0: [-1.56 -2.01 -0.29  0.76 -1.29 -0.9   0.16 -0.31 -0.09  3.22 -0.33  3.28
 -0.33 -1.15  0.18 -1.99 -1.74  0.06 -0.86 -0.88 -0.68  1.4  -1.53 -1.17]
1: [-0.58  1.77  0.13 -0.21 -1.19  0.14  0.8  -1.06 -1.15 -0.5   0.35 -0.95
 -0.12  0.04  0.75 -1.24  0.54  0.12  0.54  0.3  -0.05  0.79 -0.65 -1.19]
2: [-1.75 -1.48  0.99 -0.11  0.24 -1.26  0.68  0.48 -1.44 -0.8  -0.21 -0.91
  0.41  1.73  0.02  1.12 -0.45  0.43  0.74 -0.73 -0.45  0.78  0.29  0.45]
3: [-1.26 -1.19  0.42 -0.3   3.58  3.03 -0.55 -0.41  0.84  0.22 -0.15  1.05
  1.74 -1.67 -0.91 -0.74  0.48 -0.76 -0.48 -0.37 -0.33  0.03  0.51  0.72]
4: [-1.25  1.06  0.38  0.95  0.38  1.3  -0.39  0.24  4.68 -1.33 -0.47 -0.94
  0.13 -0.38  0.1  -0.66 -0.7  -0.22  0.28 -0.24 -0.42 -0.46 -0.97 -0.72]
5: [-1.39 -1.55  0.41  1.14 -1.45  0.58  1.12  0.81 -2.05  7.03 -0.29 -0.41
 -0.69 -2.32  1.04 -0.85 -1.73  0.45 -0.91 -1.04 -1.27  1.42 -0.8  -1.51]
6: [-0.47  2.24  0.05 -0.29 -1.16  0.05  0.76 -1.21 -1.13 -1.18  0.49 -1.2
 -0.04  0.31  0.65 -1.33  0.88  0.08  0.77  0.5   0.1   0.84 -0.57 -1.12]
7: [-0.27 -1.28 -0.35 -0.29 -1.57  2.04 -0.51 -0.69 -0.48 -1.4  -0.35 -0.81
  0.29 -0.94 -0.16  0.53 -0.4  -0.2   0.22  0.   -0.34 -0.68 -1.2   0.72]
8: [-1.41 -0.38 -0.04 -0.01 -0.78  2.32 -0.68 -0.68  1.27 -1.4  -0.42 -0.9
  0.25 -0.91  0.09  0.62  1.08 -0.02  0.12  0.37 -0.56 -0.67 -1.1  -0.37]
9: [-0.61 -0.62 -0.19 -0.92 -1.05 -0.32  0.2  -0.82 -1.89  0.11  0.38 -0.27
 -0.79  1.85  0.23 -1.73  0.2   0.32  0.02  1.4  -0.66 -0.65  1.92 -0.56]
10: [-0.49 -0.94  0.36 -0.09 -1.16 -0.36  0.82 -0.15 -1.69  0.18 -0.09 -0.57
 -0.1  -1.91  0.68 -0.37  0.1   0.58 -0.32 -0.49 -0.32  0.01 -0.89  0.56]
11: [ 4.81 -0.75 -0.38 -0.44  0.41 -1.88 -0.77  2.45 -1.22  0.41  0.25  1.09
  0.69  3.42 -0.91  9.51 -1.67 -0.3  -0.63 -1.32  1.13 -0.49 -0.68  5.62]
12: [ 4.4   1.29 -0.9  -0.91  3.43 -0.28 -0.66  0.67 -1.28 -0.03  0.81 -0.63
  0.19 -0.22 -0.66 -0.87 -0.94  0.34 -0.15 -0.93  2.47 -0.32  4.59  0.74]
13: [-2.29  2.13 -0.18 -0.76 -1.69  0.1   0.17 -1.01 -1.39 -1.56  0.6  -1.21
  0.68 -1.19 -0.02 -0.87 -0.08  0.74  0.49 -0.16  0.27  1.48  3.25 -1.28]
14: [-1.32 -0.29  0.03  0.15 -0.65  2.23 -0.69 -0.58  1.47 -1.42 -0.46 -0.84
  0.31 -1.2   0.04  0.61  1.13 -0.06  0.1   0.43 -0.56 -0.72 -1.34 -0.39]

[-1.03  2.36 -0.48 -0.67 -1.3  -1.73 -0.42 -0.76 -1.19 -1.18  0.51 -0.97
  0.42 -0.88  0.02 -1.65 -0.27 -0.21  0.3  -0.26  0.56 -0.15  2.57 -0.46] >> 13
[-2.07 -1.08  0.99 -0.35  0.07 -1.1   0.72  0.17 -1.7  -0.87 -0.08 -1.03
  0.49  1.61  0.06  0.93 -0.54  0.32  0.79 -0.76 -0.35  0.99  0.78  0.36] >> 2
[-0.37 -1.23 -0.18 -0.13 -1.47  1.95 -0.6  -0.63 -0.29 -1.39 -0.44 -0.73
  0.36 -0.78 -0.2   0.51 -0.28 -0.14  0.21  0.08 -0.38 -0.56 -1.3   0.6 ] >> 7
[-1.62 -1.21  0.23  0.4  -0.35 -0.25 -0.13 -0.8  -0.76  2.01 -0.22  1.83
 -0.45 -1.34 -0.13 -2.09 -0.37  0.13 -0.3   0.39 -0.8   0.89 -1.06 -1.13] >> 0
[ 5.14  1.1  -0.96 -0.93  4.06 -0.08 -0.69  0.87 -1.29  0.12  0.84 -0.58
  0.15 -0.15 -0.75 -0.76 -1.04  0.41 -0.21 -1.02  2.7  -0.35  4.78  0.93] >> 12
[ 4.87 -0.89 -0.39 -0.34  0.46 -1.27 -1.06  2.62 -0.87  0.25  0.24  1.04
  0.78  3.5  -1.02  9.59 -1.51 -0.51 -0.53 -1.24  1.22 -0.55 -0.85  5.72] >> 11
[-1.41 -0.47  0.89 -0.56 -0.95 -1.15  0.66 -0.51 -1.67 -1.09 -0.11 -0.89
 -0.04  3.54  0.22  0.05  0.24  0.27  0.72 -0.07 -0.57  0.16 -0.43 -0.63] >> 2
[-0.18  3.7  -0.19  1.37 -1.26 -1.8   0.18  0.83  4.61 -0.52 -0.12  1.3
 -0.61  0.43 -0.61 -1.92  0.81 -0.53 -0.56  0.14  0.36 -0.2   0.28 -0.31] >> 4
[-1.46  0.54  0.19  0.88  0.04  1.55 -0.41  0.31  4.41 -1.34 -0.55 -0.85
 -0.01 -0.17  0.09 -0.67 -0.61 -0.38  0.37  0.04 -0.53 -0.46 -0.88 -0.62] >> 4
[ 4.34  0.8  -0.93 -0.92  3.71 -0.12 -0.67  0.8  -1.35  0.23  0.74 -0.38
  0.07 -0.24 -0.63 -0.79 -0.96  0.3  -0.11 -0.85  2.3  -0.34  4.41  0.91] >> 12
[ 0.77 -1.75  0.7  -0.42 -1.96  0.66  2.92 -0.94 -1.93  0.57 -0.32  1.27
 -1.06 -0.54  1.05 -2.01 -0.99  0.53 -0.96 -0.45 -0.94 -0.61 -1.03 -1.43] >> 10
[-1.61 -0.78 -0.48 -0.39 -1.25 -1.97 -0.57 -0.35 -1.16 -0.82  0.15 -1.56
 -0.02  2.51  1.84  2.47  0.47  0.21  1.88 -0.29  0.21 -0.56 -0.78 -1.41] >> 2
[ 4.68  0.49 -0.92 -0.89  4.39  0.   -0.7   0.81 -1.02  0.13  0.72 -0.53
  0.06  0.05 -0.65 -0.5  -0.93  0.33 -0.12 -0.97  2.47 -0.5   4.43  1.23] >> 12
[ 5.49 -0.79 -0.39 -0.44  0.66 -2.07 -1.06  2.85 -1.12  0.41  0.27  1.25
  0.88  4.03 -1.07  9.9  -1.76 -0.44 -0.64 -1.47  1.38 -0.48 -0.84  6.53] >> 11
